128 stands for zero in the data rows.
Some points, one per row:
[ 96 107 117 146 130 193 123 157 117 151 121 127  92 121  78 102 142 130]
[143 146 107 141  91 132 112 173  68 129 117 151 137 128 115 102 155 162]
[124 136  85 137  92 119 135 123 166 140 173 134  95 108 151  28 156 140]
[147 157 104 168 117  66  75  96 119 131 188 106 175 125 198  78 123 136]
[132 121 133 166 146 128 110 148 152 125 130 107 188 167 143 225  78 144]
[171 149 106  82  84 186 166  90  41 151 132 162  91  34 156 191  47 127]
[129 135 127 139 154 102 140 139 149 158 141 125 134 145 134 107 148 113]
[109 136 111 156 111  83 149 172 129  86 137 107 109 127 132 125 107 143]
[145 134 106  84 140 105 133 127 103 129 108 134 105  79 136 135 137 126]
[112 123 142 154 184 158 120 111 113 168 114 123  98  31  74 128 141 155]
[114 175 137  67  72 158 114 171 133 104  99 144 144 152 133 148 155 125]
[ 84  55 218 141 173 110  58 111 118 166 140  72 146 137   8 206 148  47]
[127 126 130 104 130 115  98  80 160 145 126 111 126 154 162 183 109 105]
[114 133 110 114 112 120 107 143 134 111 124 115 127 139 130 132 155 135]
[147 126 123 104 138 106 111 105 137 137 118  96 149  93 136 138 112 167]
[115 123 138 161 157 106 146 124 138 165 129 132 141 128 155 145 118 127]
[146 129 104 115 106 118 137  89  85 127 144 143  73 100 121 126 132 117]
[129  97 131 108 120 141 105 121 173 163 157 117 165  98 198 114  96 199]
[158 146  75  83  87  41 165 150  47  85  86 137  31  91  88 228 167 135]
[181 132  88  93 103 145 220 122  56 145 105 173 119 103 140  84 126 129]
[133 113  98 127 114 147 152 137 131 163 160 125 114 111 135 132 118 143]
[ 87 123 147 133 147 126 122 163 128 117 115 137 111 113  88 105 207 116]
[105 112 135 129  66 145  84 179 100 138 147 161 173 117 165 154  70 192]
[137 124 125 114  62 152  89 147 141 136 162 130 140 187 139 124 156 160]
[139 132 144  95 117 117  70 113 146 138  90 123 121 140 136 206 113 129]
[141 135 120 144 137  75 157 133 125 174 137 125 130 153 147 125 134 116]
[166 134 120 142 138 107  79 113 154 117  72 100 139 127 121 117 112 114]
[ 78 154 139 116 108 136 114 162 133 133 123 140  98 140  79 115 205 108]
[129 159 133 150 129 159 144 156 105 150 138 121 142 163  95 161 128 102]
[ 56 147 130 106 158 117  85 189 186 128 145  88 132  84 123  88 170 216]
[108 114  92 134 121 118 182 201  73 175 153 131 120 164 158 196 112 178]
[152 167 121 133 114 162 166 100 139 129 118 120 141 102 142  99  99 121]
[118 115 109 116 147 130 138 122  93  95 127 129  65 116 106 120 137  65]
[137 138 119 157 111 130 117 103 151 127 150 142 112 148 133 113 167 125]
[149 151 128 162 121 102 136  74 101 115 121 148 140 104 160  58  99 115]
[112  93 140 157 158 121 117 128 159 114 115 121 160 122 132 118  99 161]
[140 118 127 110  62 169 132 139 107 111 121 130 124 150 141 121  87 117]
[136 159 137 115 108 167 102 139 138 134 148 153 163 139 139 133 133 159]
[130 166 112 107  95 176 154 101 133 112 132 142 113 161 151  46 199 103]
[139 141 120 160 136 148 139 127 153 120 138 118 159 126 144  30 102 140]
[109 112 140 146 135 135 138 131 111 103 108 126 134 135  94 101 137  79]
[139 113 141 129 114 213 205  92  58 114  68 177 132  97 100  77 121  71]
[119  89 157 136 119 150 120 131 167 136 115  85 199 136 150 167  45 166]
[127 151 102 156 136  77 113 107 126 126 158 114 139 127 158  99 128 133]
[151 140 142 160 143 194 117 149 158 114 114 120 148  98 130  66 135 205]
[122 149 145  87 108 121  99 107 176 149  79 100 137 127 154 171 122 133]
[ 94 109 120 146 132 212 128 161 126 141 129 121 102 114  80  97 129 129]
[123 173  97 113 117  98 135 170  76 152 158 139 118 153 165 154 139 138]
[180 130 117 166  87 178  90 107  49 126 150 114 173 158 214  56  51 167]
[141 151 110 147  93 143  92 188  49 128 152 150 149 123 120  98 155 161]
[138 114 139 128 141 130 113  87 119 144 153 130 109 100  95 168  91 129]
[ 92  98 154 128 128 120  98 186 102  85 124 153 151 117  80 218 140  27]
[142 109 139 152 130 151 125  81 121 103 129 157 113 133 124 134 120 107]
[141 126 129 109  49  98 152 159 133 162 117 103 165 154 168 112  87 173]
[120 144 124 155 146 155 118 138 150 143 144 125 132 131 130 116 140 131]
[133 158 121 125 190  69 164 121 149 158 124 125 131  89 139 114 109 102]
[ 97 138 135 144 133  56 149 123  88 105 129 130  91 158 121 192 161  64]
[142 120 133 117 132 154  94 138 113 128 132 148 143  97 125 158 134 187]
[160 117 134 164 124 162 124 152 127 134 142 116 165 169 113 110 114 142]
[141 145 102 166 111 124 113 102 174 123 144 148  98 145 133 118 188 121]
[122  98 113 183 184 163 110 161 214  60 167 135 153 201 143 107 186 111]
[135 152  71 147 148 169 140 119 159  85 168 137  79 142 116  38 197 142]
[120 153 137 129 144 160 112 111 127 131 119 177 103 107  96 143 157 103]
[ 89 137 117 122 134  80 178 198 131 123 119 150 147 147 142 109 158 160]
[106 155 128 111  90 158 101 179 156 108 110  80 166 197 152  58 125  87]
[112 143 155 172 141 118 111 163 104  95 157 156 125 172 109 192 158 114]
[160 154 106 175 122  41 138 156  69  99 123  92 136 217 121 124 171 110]
[147 133 116 120 165 134 134 163 106 117 134 129 125 112 132 122 105 166]
[158 113 104 171 107  56 129 125 134 106 145  92 131 152 121  91 135 146]
[130 139 143 133 161 181  91 166 164  93 134 119 140 142 130 130 122 220]
[143 102 159 178 173 209  94  76 137  74  98 149 160 143 117 100 138 141]
[125 105 133 155 166 119 188  91 178 127 126 105 113  99 110  62 134 152]
[112 149 110 185 134 139 106 238 154  75 177  93  91 196  88 159 173 162]
[113 118 134 104 130 135 128 145 117  93 106 128 158 149 140 149 132  95]
[149 113 111 136 119 124  81 149  91 159 144 143  99  92 117 166 150 141]
[158 146 139  80 101 105  35 102 155 139  84 110 117 142 138 233 104 129]
[115  99 108  80 162 112 191 151 120 161 102 106  89  92 115 138 155 134]
[144 155  98  67 154 100 127 120 101 136  88 129 106  54 137 157 158 127]
[124 182  96  34 156  16 185 129 185 255 130  83 103  78 255 111 133 179]
[120 136 148 126 118 143  86 135 157 119 133 147 122 141 112 146 130 100]
[156 138 125  95 103 145 121  86  85 159  92 109 104 104 156 114 116 156]
[160 150 119 184 128 155 161  79 145 119 101 173 115 128 132 135  87 122]
[101 125 148 161 162 165 146 185 100 109 132 159 128 103  82  86 156 104]
[122 146 112 140  75 134 111 151   0 145 175 199  73  80 131 135 131 120]
[166  65 163 164 164 143  75 120 172 102 125  39 224 131  95 111  48 168]
[ 95 151 148 135 110 147  89 155 156 109 124 124 160 199 123 106 172 114]
[119 119 132 102 130 142 114 147  96  97 122 134 166 157 133 148 142  89]
[109 140 146 148 120  43 135  79 111 177 164 164  85 144 180 129 151 106]
[126 187  76  82  69  85 165 146  42 190 134 167  32  82 144 154 197 145]
[129 126 123 122 122 154 159 107 128 150 136 139 106 113 131 128 134 120]
[139 126 112 143 118 123 135 144 134 147 141 119 141 136 120 100 159 123]
[ 98 141 130  94 132 121  93 131 106 103  67 149 139 106 104 164 164 126]
[154 129 131 108 116  78 124  95 116 147 122 143  94 121 146 189  87 101]
[109 150 118 136 136 101 206 241  49 187 148 152 143 103 139  97 151 126]
[119  80 141 156 119  85  89 159 105 133 137 126 110 119 157 185 106 180]
[170 137 102 117 119 128 154  51  90 151 192 162  97  97 165  91 119 144]
[ 97 144 155 119 105 136  63 130 179 115 134 103 167 158 139 103 114 150]
[149 131 107 133  99 172 123 159  73 118 118 141 108 111 136  47 141 161]
[120 125 140 115 121 170 131 117 142 132 104 134 145 112 119  96 137 129]
[107 131 140 154 145 122  97 135 119 139 131 136 130 151 116 177 166 104]
[143 148 100 156  84 164 110 115 132 110  97 134  76 137  93 129 167 104]
[110 189 129 128 106 162 106 112 145  90 136 131  79 140 118 108 163 109]
[173  84 152 190 175 181  92  66 162  67 101 124 157 111 106 100 110 144]
[119 130 128 123 131 120 174 139 109 148 122 132 146 134 141 100 119 110]
[137 135 102 110 111  92 162 155 134 172 136 101 144 140 159  94 123 119]
[ 82 133 156 172 158 105 112 138 117 148 117 153 130 159 112 199 177 105]
[102  87 195 158 173 152  90  86 142  35 108 154 118  96  95 178 112 142]
[129 124 128 136 147 105 167 150 110 119 135 121 141 122 131  94 105 134]
[105 158 103 135 133 115 147 151 102 190 166 121 114  90 128 124 125 154]
[114 121 121 100  73 117 142 105  92 138 114 157  72 121 139 141 143  96]
[126  96 162 146 139 172  77  79 130 104  99 125 164  97 104 128 126 145]
[141  97 141 125  79 151 180  89 107 167 143 204 109  50 162 123 119 141]
[181 174  90 119  66  43 190 136 108 197 145 157 104 177 174 158  98  99]
[147 159  95  89  96  54  53 129 128 213 165 129  97 124 111 200  99  89]
[161 155  87 136  93 105 158 141  92 100 117 129 128 153 163 137 129 150]
[130  92 192 223 203 188  98 112  97  62  38 119 135 119   0 145 166  89]
[160 152 128 171 134 165  78  96  86 150 164  79 142 121 169 100 115 226]
[145 114 123 150 100 144  91  96 155 127 156 122 152 162  97 102 126 134]
[113 128 127 134 118 136  98 123 161 115 137 121 129 140 136 135 132 133]
[133 146 149 110  79 176 121 133 144 142  91 103 189 113 138  89  77 170]
[153 118 137 114 133 109 151 121  74 126 137 149 134 112 135 105 158 162]
[114 112 131 101 117 137 126 121  68 118  85 145  91  94 117 175 131 151]
[133 169 110 117 114  81 109 120 116 133 147 144  99 114 161 163 157 141]
[ 81 119 147 110 103 200  81  88 132  97  81 158 112 147 102 132 179  62]
[137  91 157 232 221  88 179 134 114 132 171 116 183 160 132 122  92 148]
[120 131 129 145 160 162  97 126 197 114 103 108 162 128  91 112 147 159]
[129 119 116 115 124 145 155 137  54 126 121 118  74 101 105 149 113 142]
[138 104 125 139 146 137 145 105 176 145 151 114 152 101 162  73 124 171]
[163 150 118  95 151 132 113 130 163 113 105 131 141 137 136 180 130 167]
[110 152  93 165 100  49 146 168 133  97 132  85  93 122 135 118 112 143]
[127 113 147 122 119 115 113  95 119 140 137 121 124 104 126 132 103 134]
[102  75 115  56 165 172 161 181 139 124 110  67 119 134 100 167 168 182]
[132 120 109 129 146 148  87 121 118 106  87 128 127 107 124 111 135 158]
[142 145 128 133 158 136 133 102 152 114 106 146 102 139 110 186 160 112]
[150 150 125 102  82 131 114 137 137 137 110 159  92 143 117 182 133 100]
[145 147  72 141 156 154 139 100 156  98 169 120  90 148  89  48 181 145]
[157 123 117 138 103 119 141 117  67 106 146 121  95 129 183  89 120 184]
[145 154 139 121  90  83  80  85  74 136 180 142 127 172  78 255  75 109]
[111 142 127 167 157 160 111 146 105 116 107 118 142 155 111 161 116 139]
[115 150 100 100 102 189  56 124 132 155 140 174  58  87  75 179 194  87]
[123 119 117 167 180 182  90 202  63  87 110  73 136  82  61  89  76 148]
[125 108 184 151 137 132 128 118 183 101 126 117 213 129 192 100  62 174]
[150 145 115 104 136 137 172 140 123 139 124 153 136 129 125 147 124 117]
[ 97 139 124 115 143 119 117 152 151 122 130 116 129 121 124 121 152 161]
[111 121 143 141 152 164  94 128 106 116 107 135 149 144  95 166 121  86]
[ 95 138 138 129 152 161 113 185 214  87 132  85 189 172 159  84 158 178]
[129  92 114 158 190 146 157  74 198 110 166  85 117  82 105  20 144 167]
[140 101 135 128 107 143 164 118 152 166 122  90 142  87 117 133  96 139]
[115 140 105 131 120 116 162 173  69 135 130 166 105 124 135 157 167 142]
[101 124 147 135 139 102  69 169 187  94 155 123 218 193 130 168 146 138]
[116  89 102  76 149  58 114 153  88 217 106  63  57  44 136  80 133 147]
[151 115 128  97 170 115 131 113 157 128 109 106 150  98 123 145 133 146]
[117 122 149 142  94 129 166 131  86  97 100 149 117 128 100 133 138  86]
[131 137 138 173 151 111 168 149 123 169 150 144 152 144 145 113  98 136]
[141 162 133 155 146 150 126 149 155 119 159 112 145 158 142 127 105 170]
Here are 10 more points, each followed by its number:
[123 138 139 113 134 105 141  82 165 153 110 128 125 149 164 196 110 104] 0
[144 107 103 143 120  73 127 128 140 106 125 110 115 132 122 106 131 131] 1
[138 138 147 120 102  68 129 137 126 115 110 135 138 126 117 196 156 141] 2
[ 83 116 128 126 122  79 201 124  41 149  65 197  39  99 130 125 204 109] 3
[160 121 103 141 158 147 167  71 102 102 114 125  84 103 122  44 135 156] 4
[126 133 141 150 109 106 153 167 132 147 103 123 167 159 116  69 116 120] 5
[166 126 106 136 164 152 169  79  98 108 120 129  79 107 122  41 136 146] 6
[152 171  74 112 100  99 162 166  95 166 161 156 164 112 180 103 128 136] 7
[158 151 126  74 109  40 193  88  92 155  67 157  69 106 151 174 121  64] 8
[129 161 131  98  99 116 120 131 142 158 125 117 120 153 144 150 147 129] 9
Which of these numbered points is nearest to each point below by angle, seen from the average point of the first points? Its number follows each.
[143 110 106 146 123  84 132 127 126 117 126 109 119 128 140  98 130 140] > 1
[137 100 137 108 131 107 144 120  99 132  95 116 119 114 125 150 110 106] > 8
[132 111 141 138 102 113 144 156  89 113  86 125 134 131 137  87 105 139] > 5
[133 100 164  83 195 109 182  84 245 173  65 142 173 134 164 204 111 131] > 0
[147 145 106 121 205 123 135 137 113 150 133 134  79  85 124  76 158 126] > 6
[145 135 132 117 111  86 105 138 127 118  95 128 154 141 137 182 145 134] > 2
[155 100 137 143 126 173 112 106 135  93 104 129 159 111 110 116 139 174] > 4
[121 127 118 142 151 145 134 119 112 141 125 150  87 130 108 152 164 126] > 3
[151  82 169 177 216 158 100  64 187  40 125 115 160 113  81 128  80 135] > 4
[123  99 141 144 108  91 107 138 120 138 135 122 121 118 137 163 113 173] > 2
[129 119 141 134 141 105 159 153 113 117 137 125 151 126 129  99 110 131] > 5
[174 135  94 166 179 136 164 127  88 136 177 134 131 108 101  88 101 119] > 6
[109  85 167 107 138 115 100  86 156 140 158 141 118 113 118 192  94 113] > 0
[120 114 121 167 157 175 146 131 100 158 117 163  70 121  95 174 205 111] > 3
[ 94 135 137 106 113 109 133 158 139 149 160 127 122 154 134 116 175 115] > 9
[108 129 131 119 112  95 177 122  81 140 107 146  86 102 138 123 171 112] > 3
[160 176  93 116 132  87 133  90 114 129 151 143 116 127 124  74 151 118] > 6
[ 93 131 136  97  58 133  86 166 109 131 153 118 158 175 141 130 151 120] > 9
[120 129 116 135 151  73  94 125 108 114 148 130 139 128 143 206 122 140] > 2
[160 139  96  98  96 110 164 115  63 117 171 131 129 131 175 126  62 183] > 7
[158 125 131 210 173 102 136  90 122 106 111 130 138 102 108  91 126 131] > 4
[144 117 149  87 117 131 149 102 174  97  99 128 162 174 149 184  85 124] > 0
[123 137 126  74  33 148 134 127 122 145 150 165 118 189 189 185 136 140] > 9
[131 158  99 160 138  99 146 170  87 157 172 147 120 131 138 105 150  99] > 7
[121 127 139 143 143 115  81 144 138 124 102 110 139 116 111 162 114 151] > 2
[ 88 100 164 172 158 109  73 148 153 139 125 130 140 112  96 173 148 139] > 2
[156 107 101 154 119  76 119 135 130 100 125 108 124 131 126 105 128 138] > 1
[ 98 127 140 159 153 163 170 181 128 121 132 130 157 158 135  98 117 142] > 5
[136 158 129 117 131 105 179 136 115 172 142 155 128 127 148 108  92 147] > 7
[117 108 128 135 153 145 144 117 109 149 131 152  82 127  98 153 195 116] > 3
[134 178 116 129 144 159 125 139 117 128 170 146 145 153 152 100 154 113] > 7
[146 153 122  89  75 154 111 137  89 127 127 147 117 154 127 154 131 134] > 9
[ 71 133 138  92 131 106 120 190 146 161 171 127 115 162 124 123 191  99] > 9
[140  80  90 121  83 166 115 105 149  99  82 119 135 118 153 109 119 143] > 4
[136 130 134 108 141 112 149 121 154 107  99 108 141 163 148 167 104 101] > 0
[164 127 145 180 127 169 128 165 122 131 157 116 189 168 115 115 115 134] > 5
[101 115 163 170 160 114  80 154 160 131 129 125 141 102  94 167 144 142] > 2
[122 111  99 152 152 150 144 136 107 143 123 147  82 127 120 150 184 119] > 3
[114 141 111 117 123 147 134 137 133 153 158 128 149 126 138 121 134 162] > 7
[136  92 133 101 121 109 146 108  87 146  92 118 118  95 142 146 102 107] > 8
[144 153 137 112 105 132  95 135 121  88 124 138 122 169  93 193 121 122] > 2
[118 144 135 135 145 116  92 148 165  95 147 132 198 148 129 176 140 148] > 2
[109 113 141 130 189 144  96 125 139 134 142 151 134 141 124 181 120  96] > 0
[ 92 110 149 136 154 146 189 137 133 119 107 189  98 123 110 135 162  89] > 3
[146 126 114 129 149 142 153 111 115 116 124 150  78  76 105  93 134 111] > 6
[ 97 189 124 124 110 141 124 139 139 153 176 166 105 171 116 110 208 117] > 9
[129 126 141 137 150  94 110 134 120 111 102 130 156 143 142 159 116 146] > 2
[129 117 137  77 137 128 117 114 172  85  91 132 144 173 155 178  86 121] > 0
[130 119 110  86  70 105  85 111  98 132 149 133  97 146 149 138 199 110] > 9
[162 122 101 110 108 140 112  78 110 119 148 115 115  99 132 105 128 192] > 4
[111 133 105 119 127 109 155 166  81 138 121 165  97 121 136 154 161 142] > 3
[148 157 119  74  61 143 110 146  79 127 114 160 102 158 134 157 139 130] > 9
[117 151 104 171 150  89 166 142 118 172 146 131 123 113 186  78 107 141] > 7
[159 168 141  78  47 151 111 132  76 114 130 151 103 163 118 160 141 133] > 9
[108 122 130 126 104 161  94 171 170 102 112 134 157 154 103  93 139 114] > 5
[172 115 143 182 124 162 130 155 127 126 154 114 177 178 112 112 125 129] > 5
[163 137 105 136 105 124 146 149 111 120 137 119 137 161 158 131 108 155] > 7
[130 123 122 118 124 110  97  76 187 118  96 118 140 126 153 154 138 145] > 0
[100  53 178  37  75 137   9  77 115 116 100 117  63  93  75 246 169 135] > 2
[112  82 140 117 138  69 102 131 153 148 155  79  77 124 122 107 118  72] > 1
[148 103 102 125  85 155 125 113 146  88 101 131 129 121 146 109 133 147] > 4
[109 114 134 121 133 112 101 148 110 107 124 150 122 117 112 168 140  85] > 2
[111 154 142 125 152  73 131 101 123 165 160 136 124 138 160 195 125  92] > 0
[117 104 134 127 127  94 115 146 132 154 147 102  90 120 126 106 115  89] > 1
[110 161 134  75 125 156 126 166 145 120  96  97 172 208 163 127 120 174] > 9
[113 111 152  65  69 135 117 103 161 211  66 149 144  81 173 126 156 168] > 9
[100 118 140 149 141 117 146 155 138 126 127 122 127 149 113  83 133  79] > 5
[107 165 129 136 121 130 160 141  75 208 165  85 122  89 130 100 110 171] > 7
[181 182 123  40 100   0 250  42  71 174  34 175  12  93 165 241 107   0] > 8
[128 111 138 143 119 150 131 184 158 122 114 104 181 147 127  70  75 131] > 5
[137 105 114 123  86 113 138 124 110 105 125 110 126 156 144 134 112 130] > 1
[143  86 124  95 128  99 126 118  63 137  89 122 112  97 138 159  88  93] > 8
[131 117 125 118 115 108 102  67 181 127  87 114 139 120 148 160 136 150] > 0
[117 168 101 122 106  91 159 174  67 158 144 147 109 139 166 149 139 128] > 7
[108 121 128 179 164 168 145 179 131 123 143 133 160 171 123  90 111 145] > 5
[ 91 108 126 145 160  93 162 134 165 149  65 106 154 111 137  30 118 129] > 5
[ 89 121 136 107 150 134 190 182 176 172  91  88 160 155 132  15 170 100] > 5
[150 126 123 178 155 112 138 114 124 107 118 132 143 113 118 106 126 130] > 4
[125 125 109 160 134  83 149 170 113 141 137 139 131 130 110 159 124 115] > 2
[ 93  68 169  43  85 140  11  86 111 116 115 122  79  99  73 239 178 133] > 2
[ 97 103 148 110  95 134  80 104 171 127 105 118 141 147 143 195  94 123] > 0
[153 135 129 184 219  79  85 128 171 124 122  63 153 114  34 109 145  77] > 1
[139 122 125 174 236  97  70 122 157 104 118  75 151 129  42  87 170  60] > 1
[115 146 149  85 104 146  70 121 165 125 111 121 175 174 148 150 123 136] > 9
[173 148 105 157 127 105  70   1 162  73 181 137 105 109 110  82 151 128] > 4
Now 10 new points, numbered from 0 again:
[133 144 102 109 109 168 163  92 132 103 126 167 104 131 146  79 167 112] 0
[124 124 122 144 113 139 116 157 111 135  98  85 131 137 118 158  64 141] 1
[115 137 134 142 143 105 150 152 117 136 163 153 137 132 137 116 156  95] 2
[ 84 132 126 103 123 161 130 146 152 158 159 145 110 121 116 123 127 126] 3
[146 110 150 156 141 151 122 120  97  61 115 154 115 136 122 123 120 143] 4
[134 113 149  90 145 155 115 130 103 130 144 134 163 133 127 180 112 155] 5
[ 95 127 139 122 117 132 104 145 178 136 177 139 139 159 145 114 152 126] 6
[120  93 114  91 156 139 150 102 128 128 126 130 137 111 121 154 140 134] 7
[143 133 129  87 144 124 130 109 145 100  76 106 132 147 131 142 145 117] 8
[ 99  93 151  97 108 157 114 101 183 114 101 125 129 138 145 164 106 121] 9
Which of these numbered points is nearest to each point below by angle, seen from the average point of the first points? Its number follows each.
[ 94 126 125 118 114 146 128 136 147 150 148 147 112 125 123 130 136 120] > 3
[113 141 113 144 140 129 168 188  83 148 137 147 137 111 136 103 139 126] > 2
[116 136 108 151 122 130 134 133  96 119 114 130 143 127 118 145 109 122] > 1
[137 122 113 178 170 180 102 110  98  70  94 190 105  95 110 131 134 136] > 4
[ 95 126 160 161 130 101 130 143 133 149 165 149 138 109 130 126 144 103] > 2
[145 129 138 105 121 147 111 123  99 136 153 130 149 135 135 137 112 163] > 5
[146  88 118 106 149  81 163 100 110 149 113 129  95  84 117 153 129 102] > 7
[106 123 151 128 124 141 114 120 156 105 111 132 161 144 135 151 120 114] > 9
[146 124 122 162 119 186 115 187 139 103 117 118 182 155 138 129  74 156] > 1
[101 124 173 209 181  89  63 146 140 118  63  63 171  92 112 204  96 165] > 1
[134 112 158  81 150 160 124 139 103 130 149 147 167 154 125 197 108 161] > 5
[ 93 136 152 151 133 129  88 197 169 133 155 116 195 176 154 141 126 169] > 6
[109 127 129  81  39 119 164  91  64 129 113 169  43 128 152 143 168  64] > 0
[125 141 109 122 135 137 152 139 131 112 119 141 121 127 144 118 122 126] > 0
[129 125 121 131 122 119 150 148 105 145 137 131 124 140 129 131 137 120] > 2
[165 141 110 131 112 182 211 109 152 154 110 196 131 140 182 115 122 122] > 0
[131 118  96 129 117 148 169 131 133 165 162 128 113 111 135 116 110 151] > 3
[115 123 133 133 133 114 133 137 128 122 116 111 133 133 128 134 105 119] > 1
[ 72 144 179 153 141 144  95 230 235 116 134 105 255 216 164 103 102 211] > 6
[133 128 113 139 135 131 119 120 130 180 142 113 114 104 110 124 112 104] > 3
[158 129 106 126  51 115 127 124 119 151 114 104  87  85 109 123  87 105] > 1
[150 101 127 154 123 160  53 108 105 116 135 121 114 130 115 114 155 135] > 4
[ 79  85 188 132 147 142 125 138 157 103 100 160 136 132 115 175 130 115] > 9
[126 138 138 146 138  74 180 140 137 179 122 132 131 147 155 131 136 120] > 2
[115 131 163 128 122 156 109 121 106  72 103 140 153 148 135 138 130 129] > 4
[127 138 133 140 133 168 145 137 173  88 114 142 142 116 115  57 170 122] > 0
[157 128 111  96 156  71 129 122 156 158  83 105 133 158 160 165 129 152] > 8
[127 123 143 139 129 125  93 152 148 128 117  92 133 126  98 128 114 119] > 1
[129 157 113 155 126 164  61 124 154 107 144 136 151 161 136 105 132 113] > 6
[ 59 170 140 100 157 155 110 161 246  78 173 132 201 164 171 101 124 146] > 6
[114 115 131  86 163 136 145 124 123 136 102  99 134  95 121 142 125 151] > 7
[127 125 152 139 150  95 187 150 107 121 141 113 148 125 133  78 112 127] > 2
[118 118 133 106 103 142  70 125 114 115 168 123 131 158 126 169 131 158] > 5
[ 89 160 102  82 125 178 156 163 161 175 198 136 157 119 170 130 154 202] > 3
[181  95 125 205 148 197 137 161  74   4 145  95 164 159  89 101  70 185] > 4
[ 86 110 206 105 113 191  12  76 195  86 102 145  97 158  42 255 141  30] > 9
[129 112 135 191 173 150  79 125 129  94 102 130 137  96  66 128 133 147] > 4
[183 148 100 147  96 121 150 141 114 117 137 101 143 177 173 134  96 175] > 1
[ 83 126 127 162 186 111 150 195 137 106 141 127 116 181  81  47 141  21] > 2
[137 135 125  85 147 129 135 116 150  89  70 100 129 161 127 142 143 119] > 8
[104 127 138  76 159  88 135 133 182 147  78 101 134 147 109 153 169  67] > 8
[115 109 115  81 155 109 185 130  98 160 105  98  87  96 108 131 164 118] > 7
[131 140 130 132 136  65 175 125 126 200 114 124 128 155 155 111 132 119] > 2
[142 121 131 127 153 158 105 151  94 123 156 140 119 100 112 142 132 192] > 5
[145 153  91 104  63  95 173 125 122 126  93 175  72 107 132 124 145 119] > 0
[113 117 155  97 127 108 176 114 121 142 100 172 110  81 112 145 127 111] > 7
[138 126 102 101 161 126 117  81 111 131 151 124 122 127 116 133 120 138] > 7
[114 128 120 127 110 133 132 129 117 143 123 124 122 128 110 113 136 126] > 3
[122 139 110 117  97 142 152 144 132 127 130 138  87 124  94 152 133 106] > 3
[134 147 122 122 100 126 114 133 133  92 104 103 136 170 129 126 138 117] > 8
[ 78 114 115 134 150 182 159 179 120 105 150 113 129 112  70 120  90 131] > 3
[112 108 149  98 123 156 107  91 178 136  94 126 161 125 144 108 118 128] > 9
[ 91 188 135 173 129 143 112 163  89 164 152 135 130 156  86 112 165  32] > 2
[129 140 138  89 154  75  88 153 137 171 124 112 132 104 160 193 109 178] > 5
[140 135 108 143  96 151 135 116 129 126 123 128  90 136 107 114 151 102] > 0
[102 128 138  98 101 118 213  86 188 215 137 114 109  68 164  86 124 123] > 3
[188 151  90 146  88 118 146 145 109 121 141 115 128 167 178 147  94 173] > 1
[129 133 123 121 115 116 119 120 108 147 134 152 120 115 144 199  97 119] > 5
[162  91 141 120 127 100 101  93 123 123 143 114 132 124 117 184  91 137] > 5
[115  88 133  71 159 161 153 160 138 120 110  92 136 129 102 133 151 149] > 7
[164 155 104 139 118 112 135 142 122 113 144 113 137 170 160 143  95 154] > 1
[114 121 141 110 147 113 126 138 158 147  76 116 142 120 126 113 148 117] > 8
[122 107 141  96 146 155 100 150  91 129 122 108 129 127 123 113 120 132] > 5
[151 109 151 163 146 162 116 125  96  39 125 161 110 129 113 107 127 140] > 4
[107 133 151  81 100 125  97  76 214 128  90 108 155 136 179 205 100 153] > 9
[125 170  94 113  94 175 151 104 148 114 135 163 108 156 165  54 203  99] > 0
[105 146 142 135  63 119  89 191 141 108 158 129 119 178 131  99 158 129] > 6
[131 114 129 111 120 159 156  96 127 189 151 130 101  82 124 121 112 107] > 3
[134 115 148 175 155 159 118  97 104  62  74 148 113 136  75 130 163 122] > 4
[ 99 104 137 123 108 137 175  85 141 117 142  81 109 125 150  68 138 119] > 0
[ 62 105 197 133 147 144 122 132 162  97  96 162 135 151 119 184 142 119] > 9
[180 100 151 183 171  92  68  16  69  94 132 115  35 140 119 147 114 129] > 4
[133 134 147 141 192 154 112 155 132 114 110  91 212 220 109 195 128 122] > 5
[103 109 195  98 105 146  19  65 179  88 110 147  78 165  83 255 136  41] > 9
[151 116 125 139 120 169 143 131 112 115 138 126 145 131 124 166  99 137] > 5
[147 145 147 127 128 116 129 125 115 146 154 155 126 154 124 189 110  99] > 5
[127 119 129 171  95 163 106 142  58 116 135 151 128 115 109  96 120 126] > 4
[103 121 145  98 128 114 169 128 114 142  91 167  97  84 108 153 119 117] > 7
[116 150 106 126 148 112 126 153  80 116 132 149 107 110 118 132 129  77] > 2
[117  70 155 210 179 174 119 136 147  86 106 122 155 156  88 139 124 114] > 4
[100 155 119 122 138 142 206 205  37 110 179 183  54 168 118 196 173  74] > 2
[ 95  90 178  77 104 184 110  65 220 139  82 123 178 102 167  98 134 112] > 9
[112 129 147 127 118 146 103 120 178 104 115 117 157 146 144 143 131 135] > 9
[142  70 167 193 217 167 106  83 185  37 130 122 158 104  76 120  84 131] > 4
[110 160 131 174 136  95 169 139 114 166 144 110 131 127 173  59 107 132] > 2
